In the rows, zero is written as 128.
which system made each run:
Q_304, run 1 (8 x 26):
[[ 82 155 183 123 153 155  78 162 143 157 129  73 103  73  87 152  98 128
   91 117 115 140 169 109  73 117]
 [104 139 166 101 141 144  54 150 136 192  92 109 178  95 100 168 108 100
  117  94 124  94 127  91 149 142]
 [152 138 149 142 141 136  94 123 169 209 148 119 144 148  93 144  88  89
  153 131 160 111 127 127 192 168]
 [143 132  96 168 138 136 102 141 168 162 137  73 128 101 123 101 116 107
  143 165 137 171 143 143 173 200]
 [115 108 134 160 119 128  93 172 154 154 140  76 147 103 143 110 172 180
  176 126 115 168 140 150 134 168]
 [ 99 121 117 145  95 111 131 174 147 152 161 107 168 145 129 117 197 136
  152  67 122 139 138 107 156 141]
 [143 100  85 133  96 103 145 128 130 133 127 157 181 158 158 110 176 118
  150 107 126 115 110 116 195 154]
 [160  99 100 158 103 102 178 108 139 110 164 159 115 170 160  97 160 152
  156 148 134 140 126 151 160 140]]
Q_414, run 2 (8 x 26):
[[123 112 146 116 119 139  85 156 127 120  97 107 144  87 158 123 159 144
  107 125  95 128 125 112 113 141]
 [136 127 177 127 102 135 129 153 145 140 161 137 115 160 138 130 165 139
  130  96 122 114 121 115 115 108]
 [155 130 119 110 114 124 115 129 136 135 124 130 140 135 134 112 141  83
   85 115 126 108 111  83 160 143]
 [161  88 154 108 122 102 113 102 119 131 131 152 129 131 149 121 145 172
  114 140 119 103 117 118 133 128]
 [157 119 125 141 118 108 136 127 146 124 172 108  93 140 128  88 151 137
  103 139 132 146 138 111 126 141]
 [118 112 130 106 133  96 103 119 116 137 132 106 136 101 104 118 137 148
   80 114 123 120 150  87 118 127]
 [125 113 154 130 125 100 150 105 135 149 174 152 108 154 108 135 123 147
  114 115 137 112 158 117 130 113]
 [125 116 103 137 133 109 140 103 138 134 138 132 119 116 119 117 108 103
   84 144 127 127 162 109 157 153]]
Q_797, run 3 (8 x 26):
[[ 61 137 133 120 147 138 137 131 100 114  95 136 149 103 116 174 109 154
  154 112 118 128 150 154  85  93]
 [ 79 161 137 134 123 156 171 141 129 118 131 161 123 153 121 170 112  95
  147  96 129 118 145 143 105  87]
 [102 161 113 109 129 168 137 139 112  94  73 147 145 117 140 156 106  69
  118 118 118 114 112 125 113 104]
 [145 146 139 120 122 167 147 128 118  95  95 170 123 154 162 151 115 108
  163 143 128 114  86 160 111 100]
 [155 169 114 131 119 174 142 156 135  87 114 115 106 144 151 112 131  76
  142 143 135 147  90 141 110 120]
 [178 145 148  97 121 155  96 152 120 101 104 110 124 138 150 110 149 122
  137 135 132 124  66 120  98 111]
 [197 144 139 116 117 135 120 129 140 127 151 122 108 174 128  99 141 106
  135 134 156 119  77 113 135 124]
 [190 135 108 105 139 119  91 120 125 127 122  88 129 128 117  86 126 116
  115 153 152 132  88 105 140 147]]
Q_381, run 4 (8 x 26):
[[168 134  66 142 138  95 138 110 136 137 162  91 137 159  97  84 131 125
  162 146 176 158 115 133 167 156]
 [139  98  97 118 149  69 125  95  98 117 146  96 138 124 101  96 144 217
  158 147 152 154 131 143 107 127]
 [ 90 139  94 145 133  89 169 130 123 128 187  98 128 155  76 119 146 163
  162  94 159 161 164 135 107 105]
 [ 85 131  44 113 147  85 149 110  85 104 111 104 177 110  90 118 133 137
  130 106 145 145 145 115 127 119]
 [ 86 138  89 123 147 107 180  99  84  93 118 154 148 147 105 155 110 158
  176 118 149 129 135 162  97  78]
 [ 81 158  56 155 137 143 183 135 112  75 108 119 129 120 129 127 118 107
  157 134 132 171 147 167 108 117]
 [ 79 144 102 112 146 145 133 141  86  70  73 110 145  91 135 142 126 154
  148 128 115 151 127 154  62  92]
 [ 84 185 119 124 132 174 149 167 116  93 103 114 133 137 119 157 120  97
  170 103 137 146 113 152  78  83]]
Q_463, run 5 (8 x 26):
[[ 94 121  51 140 121  88 143 135 130 131 145  90 159 107 106  91 160 100
   86 100 126 154 171  84 168 162]
 [ 86  83 107 119 130  57 149 100  90 118 149 137 153 122 113 124 165 218
  133 102 124 132 167 124 109 105]
 [ 74 142  74 156 130 107 207 107 127 121 166 150 122 152  94 138 108 102
  127 109 145 142 185 136 141 112]
 [ 59 115  84 122 138 120 153 120  89  79  79 138 152  76 140 142 125 144
  104 126  97 141 166 136  98 113]
 [ 80 144 152 139 137 137 180 120 119 103 149 156  96 147 114 169 104 156
  157 122 132 134 160 167  68  72]
 [ 81 169 114 122 132 176 149 145 122 100  82 143 131 109 131 165  90  55
  108 116 112 123 140 129 109 106]
 [120 125 179 101 137 158 116 123 104 102  83 165 125 115 155 169 109 159
  142 139 109 102 106 155  76  86]
 [152 169 165 137 127 187 138 137 154 127 126 148  86 156 136 153  82  67
  140 149 136 116 108 150 120 115]]
Q_398, run 6 (8 x 26):
[[ 89 145  60 166 124 113 172 141 133 144 149 118 177 168 104 131 144 121
  215  93 162 157 138 159 171 139]
 [ 91 132  27 152 123 126 156 148 110  83  87 104 182 107 150 106 157 117
  170 126 121 173 131 154 152 153]
 [ 88 110  96 140 100 113 156 163 108  90 124 124 170 138 160 120 208 187
  191  91 111 154 123 156 111 111]
 [ 93 153  85 118  96 141 172 170 104  63 111 128 149 142 152 119 189 103
  130  78 114 142 112 110  97  88]
 [127 104 116  91 100 123 145 130  87  64  78 172 158 129 184 127 180 146
  115 111  96 103  93 115 107  93]
 [157 131 158 113  95 142 170 130 115  70 140 176  90 173 171 121 165 133
  117 119 117 110  96 125  82  74]
 [161 128 157  93 121 147 124 123 112  70 103 140  82 112 164 112 129 116
   54 153 102 113 108 102  76  99]
 [164 106 212  91 127 124 102 107 122 130 143 155  86 132 135 138 123 169
   83 138 114  88 119 106  84  94]]
Q_398, run 7 (8 x 26):
[[150 142 146 116 107 162 104 168 134 110 107 114 130 129 162 117 159 107
  127 120 115 125  89 117 112 124]
 [168 122 158 104 107 138  96 147 130 125 119 129 136 138 154 115 162 126
  117 117 118 107  86 101 128 125]
 [184 128 147 110 112 129 114 130 137 130 142 131 115 155 142 104 149 111
  104 128 134 108  93  96 136 126]
 [184 114 138 112 123 110 109 110 134 129 141 122 109 133 135  96 135 129
   88 149 131 117 111  98 138 141]
 [166 109 145 120 129  96 115 105 138 142 168 118 102 137 113 102 131 149
   94 142 141 121 132 101 131 136]
 [140 119 125 121 142  93 124  98 130 145 160 114 110 126  93 110 112 131
   85 137 142 127 153 100 134 134]
 [122 108 118 126 146  88 133  86 122 149 151 130 124 122  93 128 100 149
  109 139 142 123 162 119 141 135]
 [105 125 109 143 148 104 153  97 130 141 151 130 118 127  94 135  94 139
  129 138 144 137 169 140 133 128]]
Q_837, run 8 (8 x 26):
[[127 114 112 108 110 118 193  80  99  79 112 215 120 154 158 139 122 102
   82 126 115  84 129 113 130  88]
 [140 125 134 138 134 145 182  84 122  76 121 182  65 134 158 138  81 127
  113 186 120 127 139 171  94 101]
 [103 142 157 125 154 159 126 120 122  96 106 121  71  76 130 148  74 126
   81 170 107 140 163 144  61 107]
 [107 141 206  96 144 151  93 129 123 145 114 140 105 102 109 173  89 129
   87 118 112  92 141 109  79  91]
 [133 148 183 114 136 151 115 113 148 177 130 164 117 143 100 175  68  78
  104 123 137  79 134 110 146 118]
 [161 120 157 132 148 146  93  96 154 175 113 148 122 118 127 150  64 101
  126 175 137 102 128 143 173 165]
 [147 123 173 153 146 148  78 138 170 181 139  94 109 104 123 135  96 145
  153 167 130 145 141 155 140 172]
 [116 125 157 139 131 134  66 164 164 191 141  76 145  97 110 130 135 129
  124 113 120 136 149 108 149 171]]
Q_797, run 9 (8 x 26):
[[195 120 166 133 122 151  61 165 161 136 134  63  96  99 158  79 157 139
  112 169 115 153  97 117 120 170]
 [191 102 196 128 109 114  71 144 168 186 181 102 111 145 132  99 166 160
  120 128 130 117 112  98 148 158]
 [168 101 129 135 123  94  82 121 164 193 162  98 142 120 110  92 138 119
   91 132 135 122 141  81 198 192]
 [141  70 128 134 138  79  80 102 137 185 135 113 164  99 124 114 136 189
  136 148 127 127 149 125 183 184]
 [ 93  90 115 172 125  83 132 125 153 178 177 107 144 119 109 121 150 181
  155 120 128 155 188 140 168 170]
 [ 53  96 111 139 127  89 118 141 127 158 137 105 172  86 110 136 157 169
  117  87 104 137 193 107 144 148]
 [ 56  88 127 138 114  92 157 112 122 152 139 176 168 125 127 166 147 162
  126  81 102 103 186 120 155 120]
 [ 53 108  79 152 117 118 185 117 121 111 111 173 154 107 144 152 125 112
  108 111  98 128 190 133 154 134]]
Q_236, run 10 (8 x 26):
[[137 127 151 109 114 144  97 162 120 113 102 118 152 127 158 127 170 153
  155 110 116 125  89 126 103 115]
 [151 150 139 125 104 145 133 156 139 128 144 134 136 176 135 124 159 104
  158  98 144 118  87 121 133 109]
 [170 140  99 107 115 129 124 135 120  99 115 115 134 143 144  95 154  94
  110 125 135 127  85  98 135 127]
 [184 121 130 123 120 113 131 119 127 107 156 117 102 153 138  89 157 157
  132 147 144 136 101 124 113 123]
 [145 149 116 131 130 124 124 149 138 119 164  73 103 135 104  93 145 126
  121 127 149 158 127 112 106 126]
 [147 133 129  96 144  97 103 116 110 131 146  91 127 130  85 108 132 151
  106 116 152 125 120  92 104 109]
 [143 143 112 121 149 102 143  96 123 138 162 117 115 155  78 120 101 127
  133 133 170 130 132 122 124 113]
 [128 140  83 116 161 110 129  99 106 113 117  97 128 108  93 112  95 129
  120 154 152 147 136 128 114 130]]
Q_414, run 11 (8 x 26):
[[162 132  98 137 159 115 124 103 122 109 134  87 106 121 111  99 106 161
  159 182 158 165 117 163 109 141]
 [104 153 111 120 163 120 107 138 114 131 131  62 134 104  75 126 112 157
  154 127 155 162 139 136  87 118]
 [ 94 161 123 121 153 126 132 125 120 153 138 118 152 150  68 163  93 121
  174 100 166 124 134 140 122 102]
 [122 147  86 135 150 134 145 102 121 140 102 146 163 142 106 153  79  97
  175 139 159 122 119 159 165 134]
 [120 128  92 147 145 141 135 119 116 112  88 128 153 118 141 140 104 149
  197 165 139 150 117 189 135 142]
 [101 156  98 149 137 155 134 164 125 106 109  92 144 121 130 132 134 138
  198 129 137 172 118 173 103 124]
 [ 91 168 106 117 131 157 124 163 111 115  92 110 173 132 116 153 133 108
  184  92 140 136 102 139 110 103]
 [132 159 109 113 125 153 141 134 108 111  90 153 171 164 135 153 123 101
  194 112 150 113  75 152 131 100]]
Q_236, run 12 (8 x 26):
[[173  86 179  89  89 126  74 147 123 140 102 158 170 141 186 123 197 159
  126 101  99  79  72  94 148 129]
 [169 135 129 167  76 144 164 158 182 143 184 151 108 198 162 100 178  74
  144 108 134 129 106 119 183 151]
 [168 104 100 112  98 110 102 147 129 100 121  93 130  99 170  61 194 113
   49 127  98 137 113  65 143 163]
 [172  87 176 138 100  80 136 118 152 146 219 132  82 171 130  90 183 195
  111 118 131 125 139 106 124 124]
 [108 147 101 145 119 106 144 146 157 142 187  82 103 123  86  91 146  81
   56  97 135 153 180  67 139 144]
 [136  84 139  92 143  56 118  68  99 134 156 139 115 111  95 112 125 175
   46 129 128  98 164  72 120 114]
 [100 126 122 168 142 100 186  86 152 148 198 142  75 145  86 133  81 126
  107 146 147 143 202 142 136 130]
 [ 67 115 106 122 160 110 118 103 111 122 101 105 125  51 102 138  85 133
   57 146 104 139 198 111 108 137]]
Q_304, run 13 (8 x 26):
[[175  66 147 104 150  59  78  64 122 178 147 125 135 109 104 109 112 192
   90 162 140 101 145 100 162 162]
 [106  94 119 141 153  58 126  85 132 169 188  95 110 104  69 107 109 179
   84 136 141 145 204 104 135 148]
 [ 60  79  95 127 151  69 109  97 106 157 111 112 177  64  99 140 120 185
  104 121 112 133 199 115 147 155]
 [ 52  96 127 152 137  85 149  98 129 185 151 162 166 125  93 179 108 175
  158  97 128 115 199 146 164 132]
 [ 50 119  67 172 131 119 181 109 137 149 119 162 160 111 118 159  97  98
  135 118 118 135 199 151 184 157]
 [ 71  99 115 182 121 149 165 126 144 135  99 178 145 109 170 173 106 144
  183 151  96 136 172 200 162 158]
 [ 58 134 138 192  97 172 188 168 167 122 141 165 108 130 167 164 134 102
  153 116  92 149 182 174 133 133]
 [ 89 121 138 157  84 186 153 173 153 108  86 180 138 115 208 159 152  79
  125 118  68 121 136 147 152 146]]
Q_381, run 14 (8 x 26):
[[100 162 166 103 126 127  85 174 140 163 159  69 131 116  74 128 151 101
   80  61 129 122 146  54 100 107]
 [154 146 116  77 151 112 102  88 105 161 102 144 172 148  79 148  82  76
  111 115 166  74  93  84 170 118]
 [180 118 120 147 148 125 151  67 138 132 135 168 100 159 134 129  70 125
  160 196 162 123 117 176 161 145]
 [129 101 131 173 136 123 124 130 156 125 157  89  81  91 146 100 130 179
  129 180 111 178 172 165 114 170]
 [ 74 117 164 127 130 108  94 159 131 163 154  85 140  94  94 139 155 178
  114  84 110 137 172 102  98 122]
 [ 94 142 113 111 128 114 125 130 123 171 126 138 185 144  85 158 121  89
  135  71 145  97 136  94 167 121]
 [140 111  86 129 136 117 145  85 112 126  90 178 167 141 144 141 101 117
  158 153 141 109 112 154 181 143]
 [127 100 129 167 116 134 160 125 140 105 135 151 104 130 173 125 140 169
  166 164 111 151 143 185 124 140]]
Q_463, run 15 (8 x 26):
[[113  80 129 127 121 111 138  93 124 114 108 173 116  83 166 129 120 130
   47 154  80 107 172 107 144 147]
 [112 102 185 160 123 121 151 112 156 134 181 149  55 119 138 137 112 166
   87 154 102 135 192 144  99 127]
 [ 76 134 164 145 120 147 124 152 159 153 142 125  99  87 122 149 114  88
   48 109  88 125 194  94 124 141]
 [ 90  88 207 117 120 120 109 116 131 163 129 175 123 101 136 177 121 163
   80 109  85  80 176 109 119 116]
 [110 111 182 157 115 142 150 106 172 174 154 195  90 135 142 171  84  94
   89 139 102  95 180 133 166 144]
 [102  86 175 153 111 153 110 136 162 145 106 159 106  70 186 150 119 123
   68 156  61 118 179 130 146 170]
 [106  97 231 166 104 148 119 150 182 172 173 157  78 120 158 158 137 156
  102 125  80 116 180 137 120 139]
 [ 97 112 193 151  88 153 116 160 183 180 144 166 116 112 157 157 140  79
   63  97  75  98 175  92 169 160]]
Q_837, run 16 (8 x 26):
[[ 36 162  91 158 116 154 222 144 124  79 130 165 112 130 130 162 115  72
  110  96 106 144 186 142 104  89]
 [ 99  97 137  95 125 143 140 101  83  76  42 205 151  92 186 171 114 139
  104 143  79  83 123 141 107  99]
 [116 164 191 150 118 197 172 144 149 104 133 178  66 160 157 178  93 103
  158 142 118 122 128 182  77  81]
 [111 156 136 116 141 191 104 141 132 105  53 131 116  68 152 155  71  45
   65 158  93 116 133 118 117 139]
 [176 127 236 100 127 175  70 138 139 147 106 152 102 131 157 159 108 143
  132 150 114  86  81 134  96 108]
 [155 180 165 143 131 184 105 154 181 168 147 107  84 139 107 133  82  28
   98 137 141 124 124 108 145 147]
 [197 102 163  96 141 129  39 110 138 169  96 109 138  94 138 113 109 124
   88 168 125  97  95  95 164 176]
 [185 135 187 148 126 129  92 141 182 190 202  88  85 162 101 107 130 143
  149 139 158 138 119 126 139 153]]

runs to name:
run 17 (2 x 26):
[[ 96 137 126 101 127 136  81 148 134 165  91 115 172  82 114 143 120  52
   48  84 103  96 149  53 168 152]
 [147  71 207 131 104 115 135  93 144 166 150 215 121 165 165 166 130 178
  145 131 110  73 130 148 155 121]]
	Q_414
run 18 (2 x 26):
[[118 149 101  62 162  97 123  85  66 116  96 133 167 130  68 149  93 121
  111 101 165  90 107  90 102  73]
 [150 138  90 107 176 114 149  53  90 108 101 152 123 137  93 141  46 128
  144 182 174 118 113 161 123 108]]
	Q_463
run 19 (2 x 26):
[[ 95 160 199 141 110 173 115 203 157 129 161  88  87 124 129 141 158 135
  134  93 106 148 142 127  58  96]
 [131 169 114  88 130 151  74 163 122 145  86  83 173 109 106 127 132  55
   93  89 135 112  95  65 141 133]]
	Q_381
run 20 (2 x 26):
[[114  97 199 109 103 118 107 129 137 158 141 163 126 124 137 153 149 145
   76  93  92  81 151  85 128 115]
 [161 107 156 147  95 122 146 116 170 149 173 168  90 155 154 111 141  93
   70 131 111 103 144  97 171 150]]
	Q_414
run 21 (2 x 26):
[[145 140 161 121 146 162 102 119 138 136 104 131 102 106 129 148  75 101
  109 165 125 117 128 137 119 134]
 [144 126 184 131 142 149  85 129 151 169 130 119 113 117 121 148  96 144
  146 150 131 120 128 146 126 142]]
	Q_398
run 22 (2 x 26):
[[138 148 117 133 122 172  98 170 139 117  84 100 154 113 158 124 142 104
  169 137 122 147  91 146 134 149]
 [154 148 132 118 113 159  94 177 134 116 105  93 146 133 151 111 166 113
  155 115 127 139  76 122 120 130]]
	Q_837
run 23 (2 x 26):
[[167 142 156  87 135 156  77 147 104 125  79 122 168 147 141 144 141 158
  209 125 148 112  43 151 104 100]
 [200 171 109 122 125 160 122 138 140 130 119 124 141 189 132 115 120  74
  197 141 176 126  46 146 161 134]]
	Q_463
run 24 (2 x 26):
[[134 196  94 135 138 170 175 128 125 105 118 145 125 183 109 149  84  54
  190 129 174 131  88 161 126  95]
 [146 148  88  91 143 165  99 140  86  63  30 107 166  93 165 121 125 116
  154 156 121 137  61 147  99 119]]
	Q_463
run 25 (2 x 26):
[[ 69 149 158 135 143 126 144 108 152 203 161 164 132 145  60 193  59  76
  107  89 145  88 190 107 163 118]
 [ 83  80 131 128 144 131 107  92 117 149  53 180 170  60 159 180  77 135
  106 158  83  95 170 145 170 163]]
	Q_463
run 26 (2 x 26):
[[199  82 120 112 117  84 145  47 132 150 142 205 129 171 143 115 108 107
   86 157 144  69 114 100 210 152]
 [168  64 151 166 109  92 169  75 158 127 188 179  59 142 169  99 129 168
   83 186 107 126 171 143 154 158]]
	Q_381
run 27 (2 x 26):
[[158 157 121 152 136 154 116 145 166 126 151  73  71 108 121  87 106  78
   87 169 136 167 140 118 122 162]
 [142 117 177  89 161 113  57 112 116 153 121  89 117  87  92 132 104 179
   95 144 133 117 128 105  88 121]]
	Q_381
run 28 (2 x 26):
[[ 87 102 164 112 118 118 112 130 120 153 112 161 164 115 135 166 141 150
  117  91 102  90 148 110 135 118]
 [101 118 110 157 113 130 172 115 144 137 132 178 136 143 145 149 117  91
  126 122 117 114 160 137 175 142]]
	Q_797
run 29 (2 x 26):
[[183 104 109 137 139 121  86 121 132 138 109  96 150 123 148 100 139 177
  198 178 146 154  85 170 152 171]
 [152 150  97 157 126 131 111 168 157 147 162  58 140 149 111  91 161 130
  195 124 160 178 105 145 147 161]]
	Q_463
run 30 (2 x 26):
[[ 75  92 190 100 120 106 101 119 118 173 121 170 157 102 117 178 133 150
   71  76  89  69 172  78 131 110]
 [115  93 169 150 119 117 168  74 153 169 152 224 106 148 141 175  81 115
  102 143 112  79 179 141 179 136]]
	Q_463
run 31 (2 x 26):
[[128 152 145 171 121 164 115 185 172 137 156  72 101 125 134 112 146 127
  169 137 128 178 134 158 112 152]
 [128 129 128  97 136 121  58 163 116 145 100  65 177  93 109 116 159 153
  136 103 128 134 105  97 117 138]]
	Q_381
run 32 (2 x 26):
[[152  92 122 153 141 109 161  65 128 130 135 184 112 148 144 138  87 170
  167 187 142 122 138 187 156 140]
 [111 147  93 179 133 165 132 158 161 112 123  81  98  88 146 108 116  98
  129 169 113 188 159 162 128 172]]
	Q_463
run 33 (2 x 26):
[[173 102 119  96 101 111 129 128 100  69 111 138 130 136 178  86 191 162
  108 132 112 125  83 108 104 111]
 [167 125 152  98 106 111 143 128 113  87 161 132  90 159 139  94 174 148
   87 113 128 117 103  91  80  84]]
	Q_398
